Each path is a new rotation, seen through one point. The rows after it are directions, each followed by how far the rotation turns it, in degrees per step (0 if it stays put).
Each turn is a multiple of 5 degrees from 10 to 175, or 0.
Each row of a path follows its step; steps can be skipped.

step 4: [ 0.35 -3.25  0.93  0.44 -0.85 -1.63  0.55  4.33 -0.17 -0.17 -0.27  0.73
 -0.10 -2.23 -2.07 -1.97  0.47 -0.07 -1.30 -0.37 -0.56 -2.45 -1.55  1.37
  0.71 -0.21 -1.23 -3.78 -2.52 -0.33  1.12 -4.10 -2.73  0.02 -0.57  1.58
  3.36  0.54  0.30  0.65  0.62  0.43  0.65 -1.12 -1.66 -3.23  3.92  1.44
 -0.03  3.13  0.82 -1.35 -1.33  4.00 -4.30  2.12 -3.41]
step 5: [ 0.94  1.78  1.11  2.34 -3.44 -1.39  3.95  3.93  0.11  3.57 -1.37  0.05
  0.14  0.63 -2.55 -0.14 -1.07  1.40  0.30 -3.14  0.65  1.45  0.47  1.33
  2.04  1.77  1.18  0.82 -3.94  0.98  0.03  1.27 -2.19 -0.19  0.95  1.23
  1.94  1.93  1.83  1.31  2.27 -3.57 -3.23  0.51  4.08 -1.05  0.82  0.18
  0.91  0.93  0.42  0.50  3.96 -1.26 -3.03  2.38 -1.84]
step 12: [ 1.67 -1.59  1.32 -0.79  3.36  2.06  0.79 -1.15  3.51  2.89  4.76  0.11
 -2.00 -1.01 -1.06  1.32 -0.73 -2.89 -4.54 -2.05  0.35  1.42 -0.55  3.90
 -0.33  0.21 -1.28  2.78  2.17 -0.21 -1.50 -1.00 -0.26 -1.91  2.13 -4.11
  0.56  0.91  1.18 -1.59 -0.94 -2.21 -2.26  0.25 -2.60  1.38 -1.68 -0.04
 -1.62  1.04  4.27  0.18 -0.54  0.29 -0.66 -0.64 -0.81]
step 14: [-0.98 -1.16  0.70 -1.37  2.82  0.86 -2.14 -1.30 -0.78 -0.84 -1.93  1.74
 -4.62  1.03 -0.57 -1.58 -1.86 -0.12  0.54 -3.70  4.88  0.94 -0.83 -1.00
  4.00 -0.56  0.07 -2.33 -4.83  1.31  1.25 -4.72  0.08 -3.23 -0.80 -1.38
  1.68 -0.31  0.51 -1.52 -0.76  3.04  0.95 -0.22  0.12 -1.30  0.82 -2.08
 -1.79  1.50  0.38  0.61  0.11  1.90  2.65 -0.98  1.32]
step 18: [ 0.88 -1.48  1.14 -1.69 -0.29  1.52  0.17  3.33  4.64  3.20  3.46 -1.58
 -1.37 -2.27  0.98 -1.24 -0.71  2.28  1.63 -2.43 -1.02  2.87  3.41  2.97
  3.82 -0.45  0.80  1.02 -2.48  0.56 -1.53  1.58  0.77 -0.31 -1.54  0.20
  0.40  0.18 -0.87 -0.06  1.58  0.10  2.15 -1.31 -1.47 -2.68 -1.28 -2.23
  0.61 -0.83  0.49  0.64  3.32 -4.43 -2.09  0.51  2.84]
step 19: [-4.49 -2.87 -1.36 -0.63  0.83  2.44  3.47  1.36 -0.47  0.07  3.02  2.83
  1.12 -2.00 -2.82 -0.04 -1.75 -3.43  2.17  0.83  1.58  1.65  0.14 -0.95
  2.04 -0.60 -2.04 -1.46 -2.73 -0.09 -2.82  0.12  0.22  2.85 -2.47  1.13
  0.72 -0.13 -2.80 -0.79 -0.44 -0.29  2.90 -0.14 -2.58 -3.00 -1.42  3.77
  1.79 -0.49 -0.98  0.93  2.89 -0.28  1.14 -2.76  0.39]
step 20: [-4.40 -3.93 -0.70 -2.34 -1.59 -1.77  2.22 -0.36 -2.94  1.08  1.65  0.37
 -4.07  2.71 -1.54  3.34 -0.81  0.73 -1.04  0.84  2.81  1.33  1.88 -0.02
 -1.81  1.61  1.52 -1.74 -1.55 -0.19  0.72  2.00  0.61 -0.34 -0.81 -1.43
 -0.90  0.71  2.65 -0.95 -2.59 -0.74  2.64  1.55  3.73 -4.42 -0.14  2.45
  1.02  2.48  0.86  1.23 -0.78 -1.15  0.44 -0.31  2.81]
step 22: [-0.43  0.90  1.22 -1.02  0.76  1.46 -1.71 -1.40 -0.55  2.99  1.74  1.64
 -3.66 -1.23 -0.73 -1.68 -1.87 -2.19 -1.16 -1.90 -1.36 -2.29  0.62 -0.02
 -3.21  1.41 -0.86 -0.86 -0.30 -0.64  1.22  2.66 -1.55 -2.94 -0.24  4.05
  1.09  1.08  1.95  1.21  0.52 -3.04  0.85  0.70 -0.08 -1.05  1.98 -3.87
  0.38 -0.28  1.04  1.07 -0.39  1.65 -6.60  0.45 -4.17]
step 23: [ 0.76  2.38  0.69  2.97  1.97  4.23  1.19  2.34 -0.39  3.85 -1.23 -1.59
  0.41 -0.91 -1.68  1.33  0.31 -0.69  0.41 -3.54 -2.14 -3.61 -0.44  2.90
  1.14  2.56 -1.26 -2.47  1.68 -1.46  1.94 -1.62  0.33  3.00  2.73  0.79
  2.41 -0.44  1.43  1.39  1.90  0.57 -0.51 -1.14 -0.15 -3.98  2.19  0.05
  2.62  1.79  0.50 -0.70  0.93 -1.88 -1.31 -2.81 -3.23]
[-0.39  0.40  0.72 -0.24 -0.24 -0.47  0.57  0.55  1.16  0.10  0.05  0.40
  0.64  0.39  1.02 -0.28 -0.92 -0.02  0.35  0.36  1.03 -0.79  0.46 -0.17
 -0.55 -0.31 -0.33 -0.52  0.53  0.51 -0.37 -0.89 -0.04 -0.16  0.31 -0.41
 -0.39 -0.42 -0.80  0.64 -0.21  0.88  0.22  0.37 -0.25 -0.61  0.27 -0.49
 -0.04  0.07  0.10  0.30 -0.05 -0.50  0.45  0.12 -0.99]  145
[ 0.07  0.04  0.00 -0.42 -0.51  1.15  0.13  0.71  0.50 -0.40 -0.08  0.24
  0.02 -0.43  0.43  0.81  1.42 -0.02 -0.47  0.12  0.49  0.04  0.64  0.19
  0.27  0.51  0.33  0.21 -0.59 -0.60  0.16  0.21  0.35 -0.30  0.78 -0.28
  0.23 -0.31 -0.80  0.66 -0.87 -0.59 -0.70 -1.10  0.05  0.23 -0.38 -0.24
 -0.14 -0.01 -0.39 -0.23  0.45 -0.11 -0.50 -0.33 -1.15]  60
[-0.62 -0.66  0.27  0.85 -0.39 -0.93 -0.63  0.27  0.25 -0.29 -0.21 -0.22
 -0.62  0.25  0.07  0.45  0.76  1.14 -0.39 -0.22  0.04 -0.76 -0.24  0.00
  0.84  0.04  0.70 -0.27  0.20  0.58  1.24  0.14 -0.30 -0.52  0.15  0.07
  0.31  0.47  0.04  0.06 -0.49  0.89 -0.39 -0.16 -0.78 -1.08  0.33  0.49
  0.01 -0.22 -0.42 -0.65 -0.38 -0.15  0.63 -0.15  0.28]  110
[ 0.27  0.05  0.39  1.21 -0.29  0.16 -0.25 -0.30 -0.14  0.38  0.51 -0.23
  0.23  0.14 -0.13 -1.22  0.23 -0.13  0.24 -0.41  0.28  0.91  0.10  0.01
  0.72 -0.98 -0.19 -1.58 -0.35  0.26  0.47 -0.13  1.15 -0.30  0.44  0.88
 -0.11  0.26  0.18  0.30  0.19  0.61 -0.11 -0.64  0.27 -0.06 -0.72 -0.14
  0.51 -0.20  0.26  0.52  0.38  0.14 -0.65 -0.13 -0.59]  80
[-0.16  0.92 -0.02 -0.56 -0.08  0.48  0.55  0.59 -0.10  0.00 -0.17 -0.30
  0.12  0.01 -1.12 -0.15 -0.60 -0.69  1.08 -1.30 -0.09 -0.30  0.23 -0.34
  0.99  0.48 -0.19 -0.64 -0.48  0.58 -0.29  0.51 -0.33 -0.46  0.32  0.59
  0.08 -0.90  0.31  0.73 -0.15 -0.03 -0.18 -0.56 -0.13 -0.03  0.60  0.14
 -0.59 -0.31 -0.73 -0.38 -0.28 -0.36  0.73  0.00  0.64]  80
[-1.35 -0.06  0.08 -0.83 -0.14 -0.27 -0.33  0.53 -0.25 -0.55 -0.18  0.15
  0.75  0.11 -0.28  0.60  0.43  0.30  0.10  0.38 -0.06  0.56 -0.13 -0.42
  0.51 -0.61  0.26  0.48  0.16  0.42 -0.44  0.48  0.07  0.29 -0.45 -0.12
 -0.42 -0.17  0.63  0.83  0.57  0.17  0.58 -0.33 -0.76 -0.11 -0.96  0.23
  0.04 -0.50  0.29  1.16 -0.36 -1.23 -1.00  0.02  0.24]  35
[-0.30 -0.30  0.00 -0.43 -0.50  0.16  0.28  0.76  0.03  0.56 -0.50  0.56
  0.94 -0.15 -0.08 -0.12 -0.13 -0.36 -0.95 -0.40 -0.57  0.23 -0.48  0.20
 -0.74 -0.11 -1.06  0.11 -0.38 -0.20  0.46  0.46  0.73 -0.68  0.62  0.20
 -0.31  0.77  0.79 -0.40 -1.41  0.47 -0.16  0.08 -0.03 -0.31  0.26 -0.41
 -0.37  0.83  0.83 -0.06 -0.62 -0.42 -0.06  0.16  0.65]  140

step 1: [-0.09  1.83 -2.80 -2.36  0.04 -1.35 -1.70 -0.08  0.85  0.92  1.91  1.00
  0.19 -0.70  0.59 -0.61 -1.02  1.03 -0.45  1.36 -1.12 -1.74  0.21 -0.07
  1.13  5.98 -0.34  2.01  0.63 -2.33  0.64 -2.16  0.73 -1.21 -1.30  1.52
 -3.22 -0.31  3.08  4.82 -2.00  1.95 -0.94  1.36  2.60  3.34 -2.43 -0.19
  0.22 -0.04  2.86  1.07  0.34  1.75 -5.54 -0.76 -1.88]
step 10: [-2.28 -1.61  1.27  2.78  0.26 -0.13 -3.59  3.43 -2.11 -2.04  1.22  2.28
  0.69 -3.93 -2.42  3.50 -2.12 -0.84 -0.48  0.18 -1.90 -1.24 -1.82  1.60
 -2.31  0.24  2.83  0.39  0.49 -3.11  1.11  0.18 -1.50 -0.83 -3.06  1.50
 -0.67  2.84  2.26 -0.39  2.39 -2.01 -0.87  2.32  0.35  3.56  2.95 -0.26
 -1.20 -1.67 -1.19  2.35  0.42  0.58  1.21  3.06  0.93]
step 15: [-1.36 -0.70  1.05  2.12 -0.09  0.48 -0.27  4.85  2.37  0.10  1.23 -3.73
  1.29 -4.97 -0.38 -2.65  3.71 -0.12  1.34 -3.45  2.03  0.65 -1.91  1.09
 -0.26  0.04  1.02  3.86  0.84 -1.68  0.69 -0.49  1.86 -0.75  2.86 -1.60
 -0.60 -1.12 -0.34  2.82  2.26  1.56  0.17  1.54  0.51  2.03 -0.14  2.89
  3.09 -1.65  0.27  0.17 -2.01 -0.67  2.22 -2.21 -2.41]
step 25: [-5.44  1.59  1.76  0.09 -1.32 -2.45 -2.04  0.90  0.75  1.94 -1.00  0.34
  0.20  2.32  1.66  2.85 -4.14 -1.24  1.15 -1.63  0.89  1.45 -3.13  1.03
 -4.02 -1.64  2.75  2.07 -0.14 -0.55  1.50  1.01 -0.49  0.62  0.29  2.33
 -1.22  3.01 -1.31 -1.18  3.40 -1.19  2.46  0.24 -3.31 -0.87 -2.67  0.59
 -0.69  0.07  2.91 -1.05 -0.71 -1.74 -0.78 -2.94 -0.14]
step 27: [-0.62 -0.72  0.23  1.02  0.31  1.15  1.54  0.77 -1.99  1.64  1.36  1.61
  2.94 -4.32  3.42 -0.66 -0.35 -2.89  2.79  2.49  0.14  1.99 -2.31  2.63
  1.78 -3.59  0.73 -1.14 -1.42  0.38  0.62 -0.88  0.95 -0.55 -1.01 -0.39
  1.99  0.62 -0.99  0.52 -0.29 -2.06  0.39  4.96 -3.32 -0.48 -0.28  1.54
  2.05  1.34  5.79 -1.92 -3.24  0.15 -0.19 -0.02  1.46]
step 28: [-3.47 -3.35 -1.47 -1.23 -1.38 -1.76 -3.87  0.81  0.58 -0.22 -2.38  1.62
 -1.15 -3.00 -2.24  2.97  0.21 -0.11 -1.34 -0.91  3.47 -2.70 -0.10 -1.35
  2.03  0.51 -1.93  0.62  1.45 -2.73 -0.09  1.12  0.83 -2.16  0.80  3.03
 -0.94  0.00  2.75  2.93 -1.34  2.67 -1.60  4.19  0.85  0.40 -0.82  2.87
 -1.98 -0.40 -1.34 -0.36  2.21  2.68 -2.61  0.09 -1.53]
step 29: [ 2.64 -2.25 -5.27  0.43  3.29 -0.75  3.22  0.64 -0.56  0.25  0.06  3.04
  2.75  1.72 -0.24  2.23  0.74 -1.90  2.75 -1.38 -2.91 -0.59 -4.43  1.53
  0.60 -0.23 -1.16  2.83 -0.02 -0.36  1.41 -2.04 -1.31 -0.24 -1.70 -0.19
  1.29 -2.40 -4.19  2.54 -0.02 -1.47  1.62 -0.76 -1.47 -0.46  2.70  1.01
  0.86 -0.94 -0.34  2.80 -1.95  2.25 -0.14 -1.47 -0.25]
step 30: [-2.45  1.53 -4.39  1.38 -1.55 -3.76  0.34  3.72  1.42 -2.27  1.37  0.26
  2.16 -1.38 -3.70 -0.91  0.67  1.96  0.85 -1.62 -0.86  0.72  0.63  2.64
  1.48 -1.26  3.64 -2.53  0.97 -1.11 -1.36  2.08  2.10 -3.61  0.77  1.12
 -1.09  0.47  2.94 -2.07 -0.46  1.27  2.16 -0.60  1.88  2.86 -2.15 -0.71
 -1.32  2.97  2.32 -0.92  1.58  1.53 -0.49 -1.20 -1.57]
step 31: [ 1.89  2.38  0.57  1.80  1.47 -0.87 -1.77 -0.46  5.08  1.97  2.83  2.35
  4.07 -0.54  4.15  0.74 -0.92 -1.59 -3.11 -0.70  0.93 -2.31  0.34  0.17
 -0.10  0.18 -1.75 -0.95  2.17 -0.09 -1.82 -4.58  0.72  1.15  1.28  0.89
  1.39  0.02 -0.96  5.04 -0.25 -1.95 -0.75 -2.90  0.44  2.69  0.28  1.22
 -1.27 -1.98 -0.49  2.94 -0.07  0.31  1.37 -1.69 -0.84]
[ 0.21 -0.66  0.31  0.12  0.16 -0.12 -0.30  0.68  0.48  0.44  0.06 -0.04
  0.23 -0.16  0.64  0.05  0.55  0.08 -0.86  0.96  0.56  0.02 -1.57 -0.89
 -0.26 -0.79 -0.28  0.08 -0.04  0.44  0.48  0.33 -0.54  0.29 -0.13  0.18
 -0.68 -0.44 -0.49 -0.79 -0.19  1.29 -0.40 -0.44  0.09  0.31 -0.68 -0.29
 -0.65 -0.48 -0.20 -0.05 -0.25  0.12 -0.20 -0.75 -0.53]  110
[ 0.52 -0.09 -0.41 -0.53  0.19 -0.80  0.61 -0.15 -0.10  0.72  0.70 -0.38
 -0.28  0.49  0.30  0.21  0.02 -1.09 -0.75  1.23 -0.86  0.44 -0.38 -0.15
 -0.35  0.44  0.12 -0.24  0.51 -0.19  0.06  0.20 -0.07 -1.14  0.16 -0.53
  0.83 -0.50 -0.04  0.35 -0.43 -0.19 -0.03 -0.37 -0.48 -0.23  0.35  0.37
  0.25 -0.11 -0.61 -0.68 -1.14  0.28  0.56  0.72  0.25]  145
[-0.26  0.21 -0.21  0.54 -0.91  0.02  0.14 -0.95  0.41 -0.21  1.07  0.24
 -0.30 -0.30 -0.07  0.34 -0.12 -0.21 -0.33  0.21 -0.13  0.77  0.13  0.00
  0.36 -0.67 -0.04  0.04 -0.68  0.57 -1.12 -0.22  0.32 -0.05 -0.53 -0.45
 -0.23  0.63 -0.61 -0.24  0.05 -0.27 -0.88 -0.78  1.05 -0.33  0.39  0.97
 -0.42 -0.68  0.61 -0.87  0.33  0.64 -0.16 -0.43  0.31]  80
[-0.25  0.10  0.28  0.20 -0.71 -1.18 -0.10  0.58  0.03 -0.40 -1.11 -0.17
 -0.33 -0.87  0.44 -0.03  0.29 -0.25  0.65  0.83  0.40 -0.74  0.34 -0.32
  0.20  0.40 -0.13  0.71 -0.01  0.54 -0.49  0.52 -0.55  0.14 -0.02 -0.47
  0.10 -0.10 -0.15  0.58  0.23 -0.51  0.37 -1.16 -0.02  0.81  0.43  0.86
 -0.32 -0.06 -0.42  0.70 -0.31 -0.51 -0.55 -0.08  0.96]  135
[-0.04 -0.06 -0.01  0.09  0.12 -0.52  0.98  0.71 -0.31  0.17  0.08 -0.58
  0.95 -0.35 -0.23 -0.92 -0.34  0.51  0.55  0.53 -0.76  0.49  0.55 -0.35
  0.12  0.86 -0.28 -0.15 -0.13  0.70 -0.21 -0.72  0.30  0.40  0.17 -0.09
 -1.15 -0.40  0.23 -0.03  0.27 -0.09 -0.08  0.20  0.81 -0.17 -1.04 -0.07
  0.00  0.77  0.13 -0.02 -0.86  1.06  0.55 -0.57  0.35]  100
[-0.41  0.28 -0.06  0.49  0.14 -0.15 -0.50 -0.60  0.65  0.21  0.39 -1.03
 -0.54 -0.13 -0.01 -0.98 -0.10 -0.05 -0.16 -0.14  0.29 -0.40  0.05 -0.88
 -0.17  0.08 -0.26  0.44 -0.03 -0.16  0.81  0.06  0.04 -0.32  0.48 -0.45
  0.35  0.14 -0.84 -0.63  1.27 -1.00 -0.04  0.30  0.19 -0.70 -1.41  0.01
  0.61 -0.45 -0.04 -0.29 -0.04 -1.13  0.25  0.00  0.38]  40
[ 0.30 -0.73 -0.38 -0.27 -0.09 -0.16 -0.43  0.39  0.29 -0.31 -0.98  0.31
 -0.10 -0.15  0.94 -0.40 -0.54  0.31 -0.81 -1.00  0.03 -0.55 -0.59  0.34
 -0.24  0.69 -0.27 -0.60 -0.27  0.84 -0.14 -0.21  0.17 -1.01  0.13 -1.01
 -0.64  0.32 -0.12  0.46  0.05 -0.63 -1.18  0.06  0.13 -0.76  0.83 -0.81
 -0.20 -0.17 -0.20  0.21 -0.02 -0.06  0.59 -0.24 -0.05]  140
